X: rows in 4 groups, each row roughly a mix of its group's directions
X (159 x 11)
[[ -9   3   9  12  20   3  18  -3  18 -10 -12]
 [-13 -27   3   0   6 -16  11 -15 -10   5  -3]
 [ 23   0 -10 -13   8  -8   8   0 -12   5 -22]
 [ -7  14   1  -7  24  -7  21 -17  -1  -1   5]
 [ -7  27   2  22 -14  -3 -11  -1  -6   0  -1]
 [ 19  27   5  -1  -7  12  -9   1   0 -10  12]
 [-11   7   4 -16  18   8  15  -5   0 -24  -3]
 [  4  -1 -18  19  -3 -15   2  23   1   8 -12]
 [  6  17  12  -5  -6  -1 -22   9  -1  -6 -23]
 [ -1 -17  10   4  10  19   4  19  18  -9   2]
 [ -9  -8  10  -1  -4 -25 -16   0 -13  13 -12]
 [ 18 -13  14 -10 -11 -14 -10 -19   5   4   6]
 [ 14 -14   9  -8   5 -16   1 -15  13 -18   9]
 [  2  -1   4 -23 -26  -7   6  -7 -13   6   9]
 [ -8 -16   5   2   0  12 -31  -1  -8 -12  -3]
 [ -4   7 -20   3  20  -6  -6   1  21  -9 -15]
 [ 15  -7  -2  21  19  10   4  13  16  -4   5]
 [ 22 -10  -2  22 -15   0   1  -6  13  -3 -10]
 [  2 -21  -2   9   7   4  -3 -15  14  16  18]
 [-11   4  10  21   1 -10  13  -3 -20 -14  -7]
 [-14  -4  -1  13  -1   6 -14  12  26 -15  -4]
 [ 17   6   6   9   5   3  24   4 -18 -13   8]
 [  7   0 -12   4  -4 -22 -22   7  -1   2 -19]
 [-17  -5 -12   4  -2   8  17   7  15  -6  23]
 [-16  -3   2  18  -1  21  13   4  13  -1  17]
 [ -1  16  -6 -10 -14 -13   7 -18   8   9  21]
 [ 10  -2   0  -2   3   6 -14 -20   3  29   7]
 [ 11   7  -8  -7  14  -8  17  -5  -8 -24  12]
 [  4  -5   3 -23 -11  -1 -27  -6  13  -1   2]
 [ -2  12   3   6 -14 -22 -13 -16 -14  12  -1]
 [  4  13   0  -2   4 -16  21  -8 -23  10   8]
 [-13  27   4  -2  -3  10 -18   0  -2  -9 -14]
 [-30   1 -14  -5  11   1   8  15 -10   3  -2]
 [  5 -23   9   0   4  10  22  -3 -16   9  11]
 [  2  12 -12  13   3   5 -12 -24  -2  19   8]
 [-18  -3  -1  -9  10 -12 -10 -10  -6  19  20]
 [  9  -9   4 -14 -14  -4   7  -5 -13  15  24]
 [ -7 -17   5  11  -6  17  -8  15  22  -6   3]
 [ -5   2  -7  -8 -14   2  24  -6   6  18  19]
 [  0  20 -23  -2   3 -13  14  12  -7  12   1]
 [ -5   0 -14  -7 -11   1 -15   2  -7  23 -22]
 [  4   0 -12  -7 -14 -24  -2  -1 -10   5  23]
 [ -6  -1  24  13  13   3  14  -9 -14 -12   9]
 [  2 -12  18  11  19  13  21  -6   4   0  -8]
 [ -4  21  10  -3 -14   3  15  21   6  12   5]
 [ 25  -6  -3  12  -3   7  21   0  11 -14  -3]
 [-17  -7  -5  13   0 -12  18  10 -18  -6 -13]
 [ 13 -14  -5  -4 -25 -19   0   4  -6   8  12]
 [ -9  -8  -4  11  25  -3  -4 -25  -9   1   2]
 [ 11   0  13   3   1  18  -3 -24   6  10  17]
 [ 29  -6  -4 -15  11   1   9  10  -4 -14  -6]
 [  6 -16   5   9  -9 -13   1  11 -13 -18  19]
 [ 18  11 -13  -1   4   1   7  13  -4 -16 -23]
 [  1   9  12 -18 -17  17 -11  -4  18  -5  -7]
 [  8  18 -14  -1  15 -26   4 -10  -4   4   1]
 [ 15   8  -3  -4  10 -13  -1 -15 -26  11   4]
 [-17   9 -14   8   6 -15  22   3 -11 -11  -7]
 [ -4   9  15   3 -18  -4  17  14  -3  -1  21]
 [-14  13  -5   4  17   5   6 -14 -18  10 -17]
 [ 17 -16  -2  -1  10 -23  10  -9   7 -14   8]
 [-24  20 -14   0   6   5   9  14   5  -3  10]
 [  3   0 -12   2   2   0  27   8  24   5  11]
 [ -3 -24 -15   4  -8  -3   7  -8 -10  16 -16]
 [-12  -2  16  11  11   2   5   9   7   3  29]
 [  2   4 -26  -6  -9   7  -8  25   3  12  -1]
 [-15   8  -8   5   2  -3  25  -3  -6   1  24]
 [ -6 -16  -3  14 -11  11 -24  15  -1 -12  -2]
 [ -3 -15 -19   0 -10 -11 -21 -11   6  -3  16]
 [ 15 -14   1  -4  -4 -15   9 -27  -7 -10  -8]
 [ -9  13 -10  15   7  -7   6   5  28   2  12]
 [  2 -14 -14 -10 -20  11  -4  23   7   8   2]
 [-14   8 -16 -13  22   0  13 -12 -13  -7  -1]
 [  4   4   3 -22  -4   5  -1 -28  -2  -2  17]
 [ -3  -8  19  10   9  -5  22 -17  -6 -11  -9]
 [-11 -13   6  13   6  10   1   3  12 -17  24]
 [-32 -10 -11 -12  -5   1  -8   9   7   6  -7]
 [ -1  19  10  15   2 -27   6 -11  -5  -3   6]
 [  7   3 -10 -16 -15  -4   9   6 -18  19  13]
 [-11  12   0   4  -2  -6   8  -4  -9 -16 -30]
 [ -3  -7 -20 -10 -13   3 -14  12   5   7  23]
 [  7 -11  -4  20  -6 -18   1  14  13 -13 -13]
 [ -7  12   1  10  -2   8 -20   5  -4 -13 -26]
 [ 15   9   5 -10   5  -5  -5  -3  19 -28   4]
 [-11  17  19   5 -12  20  -7  -3 -15   6  -6]
 [ -4  16 -11  -1  19 -17 -10 -10   6  -3  19]
 [ -3  -7 -17   2 -17   3 -14  24  16   1   4]
 [-13  15 -12   5   2   7  -7  19  10   5 -23]
 [-21 -12  11 -10  10  20   9  -2   4   9 -13]
 [ -3  -7  14  17  22   1  -9  17   8   5  14]
 [  4  15 -13  17  -6  -5   3 -23 -14  13  -3]
 [  4 -14   8   0   2   2 -21   3  24   2  18]
 [ -5  24  -4 -11   1  -6   1 -20  -6  20   6]
 [-11 -15  -9   9  14 -13  14  -7 -13  13 -12]
 [  4  10  -1  -8 -22  -7  18   4   1  20 -15]
 [-16  -2   0   9 -18 -11 -24   0   2  13 -12]
 [ 10  -6  12 -18 -15  10  -1   1 -21   2 -17]
 [ -5   5   1  19  14 -15  14 -12   9  -7  18]
 [  0 -17  16   4   9   4  29 -11  -4  -2  -2]
 [ -8  -7 -11   6  -9 -11  -9   5  17 -20 -20]
 [ -6  16 -14  23  -4   7   5  19   6 -12  -3]
 [ 11  11   5  -3  13   0  -4   2  -4   1 -34]
 [ 15  -7  -1  23  19   0   5  18   6  -2  -9]
 [  8 -20  15 -10  -3  -3  -1   1  25 -14   4]
 [  6  -3   9 -16 -28 -12   3  -2  -1 -14 -12]
 [ -9 -24  16  12  -4   5   6  -4  11 -19  -8]
 [-15  13   0  16 -16  -5 -13  11  -6   3 -19]
 [ 13   8   2  -8   9  22 -12  -2 -15  14 -15]
 [ -2  -9  22   1   6  -4 -27  12   9   3   5]
 [ 26 -12   5   6  -8  -6 -14   4  19  -8  -8]
 [-23  -3   1   4 -19  -7 -21   1   2  11 -10]
 [ 16  -9  14 -13 -18  10  12  -4  10 -17  -3]
 [ 12  -3  22 -11  -7  12 -12 -17   9   2  14]
 [ -5  19 -19 -15 -10  -8   5  13  12  10   9]
 [-13 -14  13  20   9   2  13  -6 -10 -18  -5]
 [ 15  13   7  -3  -5   0  -2 -18 -17  -8  22]
 [ -6  -5  -5 -34  -9   9  -5 -12   5  -2   6]
 [  9 -12 -22  10  -7   3  -9   1  26  -2   3]
 [  2   7  -6   2  13  -1  23  16  -1 -24  -9]
 [ 10  -9   8   1 -24   2   2 -24  -4   4 -15]
 [ 12  -9   2   6   3 -25  -2   0  19 -18  -9]
 [ 20  -8 -13 -18  15   5  -1 -10  11 -14   5]
 [-16 -12  14   0   7  22 -11 -12 -15  -1   0]
 [ 13   3 -16 -14  10  -8 -18 -13  11 -11  10]
 [  6   2   2   0  -9  -8  24 -10   2  12 -25]
 [ -6 -27  -2 -15   2  -7   3   7  23  -7   3]
 [-14 -12 -10  -3   2  18  -9 -21  18   5   4]
 [ 10  18  17 -10   1  -8 -22   7 -11  -5 -11]
 [ 17  -6  -7  15   7  -8 -11  -6  18   8  20]
 [  9  12 -17   0 -11  12  -8  16  -3  15  17]
 [ -5   9   3   8  20  10  16   9  20   8  14]
 [  8 -11  13   1  12   4  16   1 -18 -17  17]
 [ -3   6 -12 -31  17   0  -2  -6  -3   3  14]
 [-12 -14   5   7 -25   5  -3  17  -7  16   5]
 [ -9  -7  24  -2 -17  16 -11  -9  -4  14   3]
 [  3   8 -10  -4   8   8 -24  24   1   3 -14]
 [  5  30 -12  -8   7  10  -2   7   2 -17   3]
 [ 25  13   5   2   0   1  10   2  -6 -20  17]
 [ 13 -14   4  -9   9  -5  19   6  12 -22   8]
 [ -2  20 -13  19  -9 -10  -8   4 -20   7  -7]
 [ -3   6 -24  -5   6   0 -13  10  17   7  19]
 [ 10  -3 -10   3  17 -19   2 -25 -10   6   4]
 [ 10   4   5  -9  20  -1 -15 -16 -18  -9 -13]
 [-11  -6  -4  10  23  -4  -1  -7  22 -18  -3]
 [ 25  15   4  -4   9  -5  -1   3 -13  -7 -20]
 [-15  -6  15  -7  -9  -1 -18 -16   1  15  15]
 [-13   8 -15  -2 -11   2   7  -7  21  22   8]
 [ 20   2 -15 -15  -3 -11  18   8   0   1  18]
 [ -6  15   9 -18 -15 -15   0 -15   2  -2  18]
 [  2  -4   0 -13  -2  -4   2 -31  -5  15  16]
 [ -3 -30  -7  18  -5  -3   3  12 -10   0  -9]
 [ -9  -3   6  12   4  16   1  12  27  -9 -13]
 [  4 -11   3  19  -5  17 -17  16 -17   2  -2]
 [ 10  11   0  22   3  -7   8 -13 -19  11 -13]
 [ 15  10  -9  -3  10 -10  15  -2 -10 -22  14]
 [ 10   0   3  -7  21 -12  15 -20  -1   8  16]
 [  7  -2   8  -8 -32 -11  -5 -11   1  -8 -10]
 [-23  -9  -5 -14 -26  -1   2   6   5  -9  -3]
 [-19  14  -8  -7   6  -3  13   0  25 -11  -5]
 [  4  15   0 -16  14  -2   2 -20  -2  -2 -23]]

the four rows of each list that fit no group, in list order (the others fit one group, some only roughly)
  * q_337: [-23 -27   5   2   8   3  -5 -16   6   3  -2]
  * q_429: [  4  -1  -4  -7   3 -28 -10 -18   2 -17   6]
  * q_747: [ -8  -7   1   5  -7  11   9  15  12 -29  -6]
  * q_416: [  3  -7 -27   9  15 -12  -4 -13   8   5 -12]
  * q_507: [  7 -10  13 -14  10  -2  -9  -4  15   4  26]
  * q_540: [ -1  -3 -13 -21   4  13  24 -12  -8  -2  -4]
  * q_501: [  4  19  15 -11  15  14 -18  -5  -1 -10  -7]
  * q_25: [-12   4   1 -26   9  -8 -12   3  17 -16   1]
  * q_615: [-23  -2 -14  11   6  -4  14   4  20  10  -7]
  * q_410: [-12  20 -13   9  10   7 -18   5 -15  -7  -7]
  * q_648: [  3  -2  17  -8  14  19 -12 -21 -10  -7   0]
  * q_402: [ -6 -13   2  -4  -9  18 -18  -5   0   5 -25]
  * q_259: [ 10  -3   6 -16 -17   3   0 -14   5   7 -27]
  * q_795: [  9 -23  -6  -8  -8   1 -11   3 -12 -21  14]
  * q_75: [-9 -6 28  6 -9  2 -8 16 13 -3 12]

q_337; q_747; q_25; q_615
  * q_930: [-16   7  11 -10   8  -1 -12 -30  -1  -1  -3]
  * q_383: [  5  -5 -14 -20   6   0  -7  -2  21  -9  20]
  * q_855: [ 15   3  10   2 -17  28 -11   8   7  -4   6]
  * q_19: [ 13  18 -17  -6   2  -6  22  -4  -5   8 -15]
  * q_157: [-13  -7   2  12  12   6  -2  19   4 -26  -5]
  * q_617: [ -5  -7  24  16   3  19  -7  -1  -5 -11 -11]
  * q_601: [ -5 -21   1   0 -14   2   6 -21   6 -11  19]
  * q_910: [ 23   4  -1  -6  -2  -5   7  12  10 -24  14]
  * q_614: [-16   1 -12 -11 -17 -10   9  12  -2  22  -2]
  * q_186: [-26   8   4  -1  18  13  -7  -3 -14  13   0]

q_855; q_19; q_157; q_614
  * q_627: [-5 15  2 17 20  0  5 24 -9 -2  0]
  * q_513: [  6 -18  15  10  23  -2 -11   3  -1  17   3]
  * q_323: [-12  21   9  -7  13  14 -13   5 -12  15   0]
  * q_544: [-12 -13   7   9 -17  -7  -3  -5 -20  20  -1]
  * q_10: [ 13  17  -5  -9   1 -12  25  13   4 -10   3]
  * q_531: [ 14  14  11  14  -1  18  14  -7 -11  -7 -14]
  * q_248: [-24  -8  10  -8 -12   2  13  14   4 -15  10]
  * q_622: [ 16  16  -9   9  -8  -7  11   3  -3  -1 -27]
  * q_913: [  6  16   6  -5  28  12 -10  16  -2  -9  -1]
  * q_904: [-15 -10  15  -6   4  -5  -9   9  16 -24  -8]
  * q_851: [-4 32  3 -9 14  0 14  8  3 -2 -7]
  * q_979: [-17  -1   7  -6 -11   0 -25  -1  19  -1 -13]

q_10; q_622; q_904; q_851
  * q_93: [-12   0  -1 -15  -4  -2  15  25 -15   5 -11]
  * q_701: [  1   4  18 -16 -16  12  17 -18  -8   0   3]
  * q_557: [ -2  -4  -1   3  13 -12 -30  14 -13   8  -1]
  * q_207: [-22  -3  -3 -16  -3   6   5  12   2   2 -26]
  * q_89: [ -1 -10  13  12  14  29 -10   0   5  -7  -7]
  * q_908: [  8 -13  -6 -19 -26  -9  13   2   4   5   9]
  * q_106: [ -6  -5 -16 -11  26  -6  12   2 -14  10  -9]
  * q_294: [ 17 -11 -14   1  -9  -2  10   9  14 -19 -16]
  * q_175: [ 26  -7  -4  11 -16  -3 -15   9   6  -9  11]
  * q_822: [ 14  18   4  26   6   4 -13  -7  -2  13   1]

q_93; q_557; q_207; q_175
  * q_449: [-15 -20   7  21 -13  -5 -14  -3   1 -12   1]
  * q_119: [ 18   0 -16   3  -8  -7 -21  16  -6  15   3]
  * q_500: [ -8  -5   2   4  -9  -5 -16  30   5  11  12]
  * q_826: [-12   3 -14  -6 -25 -10 -12  14   4 -13   4]
  * q_109: [  3 -13  13 -12  21   7   6  -5   2 -23  11]
  * q_599: [  1   2 -23 -19   0  -4  11  -9 -15   2 -17]
  * q_594: [ 23  10   3  10   2   3 -10 -16  -9   4 -21]
  * q_912: [  3   0 -10 -29  13  -8  12  -8 -15   3  -3]
  * q_12: [ 17  11  11  -1  -5  -1  -3   9 -18 -26   2]
  * q_72: [ -4   3  23  -3 -14   9 -10 -10  15 -19   5]
  * q_130: [ 11 -13 -14  -8   7  13  20  16  -7 -10  -7]
  * q_825: [ -5  25  12 -13 -16   5 -13  -5   9   7  -8]
  * q_468: [ 3 19 -4 11 30 -9 10 -5  3  3 -4]

q_500; q_109; q_12; q_130
  * q_829: [ 26   9  22 -10   9   5   0  -9  -9  -8  -1]
  * q_155: [-15   6   3  -7  -9 -24   9 -18  -3  14   8]
  * q_60: [ -7  11 -13  11  -9 -17   4   5  12  24  -8]
  * q_640: [-17  -2   1  21   7   6   8 -14 -13  -9  18]
  * q_250: [ 16  -8 -12 -12  27  -6   2  -4   5  10  11]
  * q_173: [  6   8 -17   3  -4  12   2  18 -10  25   6]
  * q_18: [-19 -10   5  23  -4  -2   1 -22   2   4 -12]
  * q_585: [-28  -1  10  13   2  15  -5  -6  -9  15   1]
  * q_326: [ 12  -5  13  -3 -13   8  -1  20  -1   6  25]
  * q_993: [ 22 -11   2   3 -10  10  -1 -10  13 -21  10]

q_155; q_640; q_326; q_993
  * q_23: [ 15  21 -18  13  -1  -8 -14  -2  -1  14  -6]
  * q_965: [-20  -5   1  -1   9 -13   1   6  28 -11  -7]
  * q_193: [-25  10  -9  10  -1  -5  24  -2   6  12   5]
  * q_760: [  8 -10  -2 -10 -15   6 -13   4 -11  28   3]
  * q_519: [ 13 -25 -12  -9   4   2  -1   2 -13  17  12]
  * q_394: [-27  -2  -4   8   3 -11  -5   0   0   2 -26]
  * q_877: [  8   2  -2 -19  -9 -22 -22  -1  10  -5   5]
  * q_488: [  3  -2   8   0  32  14  -2 -17   2   2  -5]
  * q_742: [  7   2 -19 -17  -6 -16  -7   9 -21  -8  -2]
  * q_83: [-10  21   1  14  10   1 -24  16   4   3   0]
  * q_911: [ -4  -7  15 -16   0  10  20  10   3 -21   8]
  * q_778: [ -6   3   6   7   6   2 -20  12 -27   9 -10]

q_965; q_193; q_760; q_742
  * q_786: [ 11  -4   9   7  12   7 -12 -18  18  -7  20]
  * q_317: [-30  -6   0   7  -9  -5  -5 -13   5   0 -19]
  * q_336: [ 16  11  21  -4   5  -5 -23  -9 -10   6  -4]
  * q_14: [ 13  -6   8  -6 -24  -3  23  10   3  -9   7]
  * q_529: [-16  19 -12   8 -10  -8 -15  15   6  -9   9]
  * q_816: [-27  -4 -10  10  -4 -16   2  -9  12  13   7]
  * q_208: [-19   9   1   5 -28 -14  -6   8  -5  -9   0]
  * q_998: [ 23   9  -8   6 -17 -14  -2  -2  12 -16  -4]
  * q_273: [-22  21  12   5 -19  -4   4   7   6  -8   1]
  * q_95: [-21  -7   5  12 -12  -6  -3   9   4  10 -25]
  * q_870: [ 11  11   8  16 -11  -4   8 -24 -14   9  -2]
  * q_647: [-23   9   7  -4 -18   8 -19  -7 -10   9   2]
  * q_261: [  6  -9  10  12  -1   1 -32  -5   9 -11  -3]
  * q_630: [-14 -10   7   4   1 -14 -14  -8  26   4  12]

q_786; q_317; q_816; q_630
  * q_120: [ -6 -14   2  13  -5 -10   6   5 -21  15 -19]
  * q_672: [ 13  10   5  17 -20  -3  11  -3  -4  -9 -21]
  * q_145: [ 0 25 -1  1 13 25 10  5 -8  2 -9]
  * q_592: [-10   7   4  -8  25   1 -10   5 -20 -17  -3]
  * q_751: [  1  22   1   2 -11   4   1   2 -24 -15  14]
  * q_785: [  9 -14  21   1  -6  20 -16  -8  -9   1  -6]
  * q_587: [-23  -5  -2  17   9   5  -6 -23   9   6  -6]
  * q_987: [  4  -1  12 -16  18   7  -7 -20  -4  18  11]
  * q_221: [ -3 -13   0  10 -18   8  -9 -11  25  11  -7]
  * q_382: [-24 -29   2   5   5  -1   0  10  -7   0  -7]
  * q_522: [  1  17 -21  -9  -6 -12   0 -13  13 -17  -5]

q_592; q_221; q_382; q_522
  * q_761: [ 22   0  -9  -9  12 -14 -12  -1 -23  -4  -2]
  * q_20: [ 9 -3  8 13 16 -1  8 14 -1 -2 28]
  * q_768: [  0   4  13  -3 -13  -4  11  -3  -3 -11  32]
  * q_945: [ -3  19   4   4   4  17  11  -6 -27  -3   4]
  * q_935: [  9  -4  32  10  11   7 -11   1  -2 -12   5]
  * q_174: [-12 -11  -8  -6   9  -9  11   9  -1  22  21]
  * q_414: [ 10 -19  11  -6  -6 -19  -7  -9 -18  12  -6]
  * q_51: [ -1  11  12   7 -24 -15  -2  -8   1   5 -22]
  * q_655: [  0  -6 -21  -3 -21 -13 -10  16  14  -2  -6]
  * q_875: [-14  -4 -15  -6   9 -23 -11  -3  16 -12  -7]

q_20; q_935; q_174; q_414
  * q_81: [ -3   6  -4   7  30  -9 -14   6  17  -1   5]
  * q_375: [-14   4  21  18   9   5   2  11 -13   0 -16]
  * q_372: [-16 -10  14  -4   0  -1 -15 -11  18   3 -20]
  * q_159: [ -4  -1   5  18   7  -1   3 -25 -22   8   7]
  * q_511: [-12  29  -8   1  -6  -4  20 -10   3  -9  -1]
  * q_210: [-15  22   1 -13   2  -2   5  -9  12 -12 -19]
  * q_841: [-14  10 -14   7   2  -1  24   9   3 -21  -5]
  * q_652: [ -4  15  -1 -15 -21   4  20  -4  -7 -14  -7]
  * q_385: [  8  22  -7 -21 -17 -14   1  -2   3  10  -5]
  * q_943: [14 -6 19  4  4 20 19  0 10 -9  6]

q_81; q_159; q_511; q_841
  * q_378: [ 18 -24 -10  -2  10   5 -10  -3   3  16  12]
  * q_953: [  4  10  -1  -5  22  11  16  16 -12 -10 -13]
  * q_56: [  1  23 -16   4  -9   5   3  10  -2 -16 -19]
  * q_677: [-14  16  16  -2 -18  -7 -14   0   4  16   8]
  * q_809: [ -4   4 -19   2  20  -1  16   0 -20  11  -8]
  * q_619: [ 13  13  -3  16  -3   0 -11   3  26   0 -16]
  * q_710: [-22   0  -7 -20  -5 -23   9  -6  -5   3  -6]
  * q_393: [ 18 -17   2  -5  -7   6  19   4 -15  16  -6]
  * q_364: [  8   4  -5 -23   8  -8 -27  -3   2   6  10]
  * q_169: [-18 -13  13  12  23   4 -13  -9  -8   3   3]
  * q_957: [ 15 -11  -6 -20  -1 -12 -24 -10   7   3  -3]

q_677; q_619; q_710; q_169
